In the data rows, the value 50 means zero.
Some points, each followed by its number:
[50 58 46 50 58 62 50 50 22 70 38 58] 0
[42 50 58 66 78 62 54 54 30 38 30 54] 1
[42 50 74 74 58 46 46 38 46 38 50 30] 2
[62 62 58 54 30 26 30 38 54 46 58 26] 3
[86 86 90 74 46 34 26 14 38 26 38 70] 4
[42 50 58 58 66 54 54 50 38 46 46 50] 5
[42 38 34 30 42 54 66 66 74 58 66 42] 6
[42 46 42 38 54 58 62 70 66 54 58 54] 7
[46 46 38 42 54 70 62 62 38 70 50 66] 8
[50 50 58 42 50 54 50 38 46 62 50 46] 9
[46 38 42 34 50 58 62 62 66 62 62 58] 10
[78 70 50 38 46 42 38 42 30 66 46 70] 11
[50 54 66 58 50 54 38 30 34 54 34 50] 12
[42 42 34 50 66 70 66 70 42 58 46 58] 13
[42 38 42 34 54 58 62 62 66 46 54 46] 14
[46 42 26 14 46 62 70 78 54 82 66 58] 15
[54 62 54 58 54 50 46 42 38 46 34 46] 16
[62 66 66 62 42 34 30 22 46 34 26 42] 17
[38 42 42 58 62 46 54 66 50 34 46 50] 18
[46 54 62 58 78 46 54 42 30 30 38 58] 19
[98 82 54 50 18 14 14 38 26 38 78 98] 20
[34 38 34 38 62 42 54 62 66 34 46 30] 21
[42 42 46 46 62 62 62 54 46 54 46 58] 22
[42 38 42 46 66 62 70 66 54 54 58 54] 23
[42 42 46 50 74 66 70 62 42 50 54 54] 24
[54 62 62 58 42 46 46 38 50 54 50 38] 25
[42 42 46 50 66 74 70 62 38 66 58 50] 26
[42 46 62 58 62 54 54 50 42 46 58 50] 27
[46 46 42 42 58 54 54 54 38 62 46 62] 28
[66 70 62 50 38 46 42 42 42 58 70 50] 29
[38 42 70 82 50 54 50 38 62 26 46 30] 30
[46 34 30 26 42 58 62 58 70 62 54 46] 31
Which three points above are nearest to each new point? Their numbers follow each, nearest first.
[82 82 74 50 42 38 22 22 30 38 26 66] -> 4 17 11
[38 30 34 46 46 58 54 58 54 70 42 46] -> 31 22 28
[42 50 50 66 34 62 50 50 46 54 50 46] -> 25 9 27
[62 62 66 70 38 42 34 34 50 42 38 54] -> 17 25 12
[38 34 46 66 50 38 54 54 70 42 62 22] -> 21 18 30
[38 42 46 62 62 54 58 58 54 38 46 46] -> 18 5 27
[38 38 26 34 50 62 58 66 50 62 50 42] -> 31 14 7
[42 42 46 50 50 42 66 70 82 38 78 34] -> 6 14 7
[42 42 26 26 66 66 58 66 42 50 34 62] -> 13 22 28
[42 42 46 54 62 42 54 54 58 30 54 42] -> 18 21 27
[70 62 50 42 30 46 34 38 38 66 42 66] -> 11 29 9
[54 58 50 50 58 66 54 46 26 58 34 66] -> 0 28 16
[42 38 38 30 66 50 58 54 58 38 54 42] -> 14 21 7
[82 82 70 58 38 34 26 30 38 34 50 58] -> 4 17 29
[66 66 62 42 54 46 42 34 38 42 42 74] -> 11 16 12
[34 46 46 50 70 58 54 58 38 50 46 38] -> 5 22 24
[38 38 38 38 54 46 54 62 66 54 54 34] -> 14 21 6
[38 30 30 34 46 54 54 66 70 58 46 38] -> 31 14 6
[38 42 54 58 42 58 58 54 58 58 66 34] -> 27 9 14
[54 66 66 70 38 58 46 34 42 54 46 34] -> 25 12 16
[62 62 62 62 30 30 34 38 62 46 66 30] -> 3 25 29
[62 74 70 66 70 50 42 34 30 26 22 62] -> 19 16 1
[50 54 66 74 58 42 50 38 50 34 54 42] -> 2 30 27
[54 70 70 66 50 50 34 26 38 38 18 34] -> 17 12 16
[58 66 70 46 50 26 34 34 50 34 62 46] -> 3 25 29
[42 38 38 54 38 42 58 70 86 38 82 30] -> 6 14 7
[42 50 50 50 58 50 46 50 42 54 42 50] -> 5 28 9
[42 58 50 42 62 62 54 54 26 66 42 50] -> 0 28 22
[70 70 66 62 34 38 30 26 50 30 38 50] -> 17 25 3
[46 46 58 78 26 58 46 46 50 74 58 38] -> 25 9 29
[46 42 34 38 54 70 74 70 54 62 62 54] -> 23 7 10
[38 38 50 70 46 58 54 54 58 58 50 46] -> 27 22 5
[38 46 50 50 74 50 58 58 46 34 50 46] -> 18 5 27
